One vector is turned by the same rotation once a step. Each row is the vector after some number of steps, and that number follows the row.
The counts run from 0 to 178.
[ 94 107 121 200 133 112 164 139  95  93 110 149 161  99 142 167 163 141
 132 158 123 126 160 102 130 121  91  78 147 149 137 190 160 133 142 114
 129 107 114 160 112 115 190 151 114 112  78 155 155 154 135 102 153 139
 113 117 150 160 129 155 117 117 146 101 125 111  91]	148
[110 164 120 166 126 107 155 125 112 143 106 147 126  85  96 131 107 122
 123  82  91  97 106 139  95  86 144 102 169 134 115 141 167 121 101  97
 112 105  99  74 146 177 164 135 130 134 100 132 148  83  90 126 116 149
 164 129 108 118 116 135 165  87  88 146 162 186 152]	128
[173 146 125  74 129 144  94 106 126  94 149  76 139 145  95 123  69 135
 129 111 176 112 101 135 124 150 184 153  98 120 107  97 123 150 105 101
 107 172 158  85 143 112  90 108 129 117 166 115  88  84 125 127 149 113
 144 158 123 138 137 126 124 108 124 112 153 108 181]	177
[ 63 112 174 183 130  87 131 169  73 105  96 160 147 105 133 124 176 126
 120 152 114 131 145 115 108  90  83  70 148 134 135 132 158 115 133 132
 116 115 134 153 110 102 168 134 123 147 133 127 104 140 146 169 150 143
 137 148 128 167 107 151 140 109 170  80 103 124 123]	37
[173 166  87 101 139 160 113  99 128  90 153  55 143 131 112 140  78 145
 142 111 151  97 119 152 122 117 176 130 123 140 112 148 159 147  84  90
 106 142 133  70 128 132 114 119 119 110 132 129 132  95 123 121 167 120
 110 118 142 113 151 121 129 125 100 150 177 128 152]	67
[105 142 111 134 126 124 160 129 154 138  81 118 102 118 154 145 114 100
 161  76 156 131 146 142  78 106 133 130 129  89 132  86 124 151 110 117
 131 120 115  64 147 170 128 148 189  95 108 120 171 101 116 179 103 156
 157 124 149 160 132  97 122 108 126 164 158 142 151]	15
[163 146 150 103 140 138 138 111 146 140 114 176 105  96 115 140  75 105
 130  87 130 139 104 119  93 116 165 130 133 140 100 146 109 117 131 140
 116 138 127 110 189 164 105 134 124 136 112 125 112  95  70 112  86 140
 168 152 128 113 120 153 159 101  65 138 138 203 158]	5
[ 60 100 111 155 119 121 156 168 100 117 135 116 133 125 182 128 202 129
 138 154 120 104 168 113 152 134  92  82 137  97 131 108 119 144 132 134
 121 127 119 158 118 127 159 138 141  84 111 135 134 149 161 182 117 129
 144 116 118 185 132 120  97 102 190 110  96  85 143]	34
[115 163 145 135 125 113 158 124 140 149 142 167  84 100 101 123 111 138
 161  85  94 106 111 116 122 131 168 124 166 123 141 119 123 132 100 138
  95 125 124 119 155 177 156 152 140 138 104 105 167  70 101 146  87 151
 177 135 105 145 152 143 197  80 124 116 169 175 153]	123
[129 117 158 145 151 119 132 118  95  60 145 148 160 107 134 162 140 132
 127 177 143 128 147 121 119 128  96  69 122 150 123 219 154 136 149 125
 107 131 143 182 124  95 150 149 127 144 115 122  69 138 153 139 165 107
 104 170 180 142 113 163 139 118 162  86  95 126  99]	155
[153 158 138  93 128 125 162 108 137 141 110 170  85 114 102 136  86 117
 156 102 153 150 111 117  95 123 150 146 133 112 104 148  95 151 127 138
 102 164 135  98 168 167 113 141 155 130 125 106 116  68 102 130  81 129
 151 147 146 130 123 129 138  92  82 131 144 196 148]	6
[178 167  82  99 137 156 119  78 144 108 182  63 131 135 118 140  79 154
 136 119 126  87 104 121 135 144 207 139 125 134 119 152 148 150  94 104
 110 140 119  92 117 133 133 128 125  96 118 131 140  99 125  93 153 103
 119 132 125 117 154 143 144 120 120 135 181 129 137]	66
[129  93 119 172 150 144 127 145  92  96 138 112 176 116 171 172 158 114
  99 160 123 118 168 121 121 111 103  55 135 148 118 177 163  96 169 113
 130 117 107 149 117  96 155 146 102 111 112 162  99 155 136 114 175 130
 121 123 127 148 122 162 102 135 132 127  87  93 127]	153
[124  94 201 156 133 131 152 136 131 134 107 206 152 134 161 119 148 135
 134 155 138 153 109  97 148 123 103 120 104 129 135 119 110 139 185 159
 125 140 159 165 176  79 118 139 114 106 128 128  78 154 127 111  96 134
 146 121 138 131 128 182 101 152  98 101  90 122  98]	96
[190 129 147 113 152 122  57 107 127  73 134  85 158 127 108 116  68 110
 100 107 148 111 123 128  93 121 186 108 105 149 133 110 141 100 121 113
 111 122 141 103 124  90 118 118 109 137 169 135  82  96 121 127 183 135
 150 159 108 137 152 148 134 125 138 107 122 103 169]	172
[156 167 135 111 119 111 108 114 115  91 162  86  97 116  75 128  80 159
 154 135 152 101  98 137 138 155 171 137 152 131 139 160 126 139  93 127
  74 147 148 117  97 129 126 122 119 134 140 108 138  83 141 130 156 123
 101 178 135 167 165 144 167 106 160 127 171 103 160]	59
[135 127 183 111 143 126  98 102 162 126 138 134 118 135 129  74 116  95
 101 116 171 109 124 123  99 133 141 103 110 119 124  79 110  97 158 130
 136  91 127 123 159  96 125 129 142  95 153 117  70 115 141 194  72 157
 152 132 105 128 154 136 134 149 168 128  85 115 179]	106
[155 136 146 107 119 138 105 140  89 116 195 114 114 111 104 141 121 162
 139 161 112  93 115  92 161 164 161 117 164 134 124 171 104 116 119 141
  70 161 127 183 103 123 127 134  84 153 125 108  99 109 129 128 142 101
 122 163 102 164 137 152 166  99 178  99 116 111 166]	52
[116 149 123 126 143 121 181 117 175 144 109 120 113 111 152 137 112 113
 157  79 132 110 133 120  99 122 154 127 122  81 138  92 108 176  99 134
 122 127 119  76 167 184 139 143 182  91 103 112 174  92 111 175  79 139
 142 117 144 156 137 109 141 108 130 157 169 151 144]	14
[117 117 214 156 127  91 119 121 135 130 101 206 106 126 115  82 115 116
 140 140 187 164 115 115 105 136 100 126 134 139 139 125  99 124 175 146
 115 121 156 146 141  74 140 139 138 132 141  98  86 124 140 151  89 161
 138 152 127 135 131 167 128 141 156 110  95 126 140]	103
[ 98 152  70 124 114 139 172  96 127 150 168 126  92 110 126 137 125 126
 140 118 125  73 135 115 126 129 158 118 161 107  99 146 137 158  97 104
 129 137  87  92 151 180 163 144 141  90  76 137 167 100 120 135  89 136
 149 100 112 134 124 103 132  82 123 154 159 153 151]	131
[171 160  82 124 121 161 110 118  95 102 116  61 146 123 115 149  78 138
 126 106 157 122 118 157 113  92 165 133 118 149 101 158 169 125  85  94
 116 159 131  84 114 135  89 114 107 120 130 145 122 102 123  94 177 136
 123 130 139 135 131 121  98 109  70 158 178 127 150]	68
[ 67  98 152 187 125  81 134 143  83 101 128 174 135  99 116 115 164 134
 135 164 132 126 143 109 130 117  91  85 154 137 131 159 134 125 155 142
 112 116 133 167 108 103 183 140 126 133 110 128 123 133 151 143 130 147
 137 142 125 165 117 156 133 109 192  80 102 107 119]	38
[191 112 137  98 135 134 100  81 125 103 162 136 146 136  86 117  70 151
 135 131 127 122  85  89 134 162 194 144 121 144 122 142 125 140 141 119
  85 157 156 121 129 115 145 110 119 138 137 112 113  97 108  69 134 107
 158 148  95 126 132 184 144 109 116  68 146 120 144]	175
[117 128 119 155 112 119 183 132 120 149  92 175  90 110 134 155 104 124
 165  93 126 153 119 110 117 132 151 150 138 115 129 135 101 155 121 130
 110 162 133 108 153 182 140 158 165 126  92 122 167  97  85  99  76 169
 174 130 130 154 127 160 119  86  88 131 175 176 128]	12
[ 83 165  93 147 112 119 149 108  99 140 119 152  91 106  80 131 120 126
 162 101 117 110 119 134  98 106 128 121 179 140 103 163 151 143  94 100
 108 128 111  87 128 170 170 128 148 148  94 106 158  82 126 136 106 154
 153 131 125 124  96 122 165  80 106 120 172 200 138]	129
[164 160 145  73 149 138 130  92 188 124 141 134  70 117 109 110  77 118
 138  98 186 104 124 116  98 155 165 145 128 126 106 148 100 125 139 130
 127 125 108  90 168 135 107 139 146 105 132 110 105  83 113 149  65 129
 138 138 117 123 150 118 155 115 119 156 130 158 176]	1
[ 65  90 121 177 128 126 161 165  81 126 102 152 171 113 184 160 191 121
 109 138  82 128 154 111 125  90  76  65 125 132 121 107 144 120 148 126
 132 132 121 136 138 152 160 134 121 118  96 155 118 148 130 139 124 146
 156 113 120 159 101 147 100  90 130 107 101 133 120]	30
[162 146 114 120 108 144  95 118 116 101 167  57 109 121  97 121  83 149
 159 113 167  85 116 124 129 153 191 148 144 142 137 140 120 113 100 118
  94 144 133 114  75 131 119 127 111 117 135 119 151  96 140 109 159 137
 106 137  98 175 183 138 130 112 151 134 164  90 183]	60
[ 91 116  99 166 114 115 154 139 126 141  70 114 110 116 150 147 116 101
 138  70 140 145 143 144  85 102 134 119 126 113 123  79 124 133 118 107
 152 121 115  67 126 175 128 145 163  89  96 143 167 108 100 134  96 160
 165 114 133 162 131 124  83 109 102 156 159 141 146]	16
[102 126 129 174 135 108 170 118 134 139  88 178 133  93 141 140 126 111
 127  86  96 131 124 118  84 100 133  96 133 114 134 117 146 150 122 120
 125 111 127  80 159 165 172 147 159 108  80 140 156 101 101 123 104 142
 173 112 133 127 106 150 142 104  99 115 162 177 100]	18
[138 146 128 145 146 135 158 116 175 105 101  85 172 147 164 131 118 140
 158 110 149 106 136 142 122 106 147 127 107 108 135 104 157 195 102 116
 133 136 145  81 149  96 116 131 142  81 132 142 149 130 137 139 148 127
 102 106 169 138 159 117  85 161  81 164 172  86 100]	80
[164  97 171 146 123 128 114 152  84  88 132 153 162 116 145 157 132 152
 136 175 128 143 137 115 138 134 108  96 126 150 137 172 107 106 163 132
  96 155 150 184 100 112 123 143 102 153 134 128  98 142 128 104 159 121
 126 168 125 172 141 189 113 115 148  80 104  85 130]	161
[104 111 103 183 123 122 159 124 121 153  74 154 129 112 154 153 130 106
 129  77 112 144 132 123  92  90 135 114 128 123 119  97 126 139 133 108
 141 115 110  79 154 179 167 151 149 103  91 138 173 109  96 101 111 171
 183 113 129 148 113 136 103 102  85 143 151 151 123]	17
[154 133 100  94 119 161 148 130 153 161 131 122  70 121 154 142  89 135
 144  95 149 128 130 100 123 148 166 147 125 112 104 118  74 143 122 116
 121 154 121  97 166 196  89 149 156  93 106 124 148 100 102 130  71 145
 159 123 112 153 153 126 104 101 105 170 148 153 185]	8
[ 84 142  65 129 100 124 179 102 103 149 147 144  89 100  96 127 135 126
 165 109 134 103 121 105 118 128 141 135 165 114 106 157 133 159  96  86
 115 135 107  97 135 179 170 133 155 109  82 122 167  91 120 134  99 145
 145 124 118 140 106 123 143  73 134 125 170 180 134]	130
[124 111 145 190 152 134 165 102 152 123  99 182 178 141 134 152 129 142
 144 134 125 131 107 104 131 114 131 120 110 143 138 147 156 187 142 115
 140 126 143 111 156  74 155 140 117  87 111 150 152 140 120  68 134 140
 134  92 143 120 137 164  97 159  62 120 153 121  60]	83
[125  92 175 120 124 125 110 108 111 153 144 192 106 114  99  86 112 110
 107 123 148 149  92  99 115 139 141 128 150 152 111 131 102  81 178 132
 113 117 127 144 150 111 134 129 118 125 128 112  69 124 120 124  75 164
 175 141  87 119 128 161 148 120 121 109  89 154 179]	109
[117 142 164  98 107 115 126 128 105 175 127 189  86 117  93 110 112 125
 156 101 148 155  96 129 115 136 133 134 152 136 108 135 104 108 115 136
  86 162 144 127 146 158 113 138 132 161 121  94  87  82 104 158  79 154
 171 157 123 127 110 144 163  82 108 117 115 184 175]	116
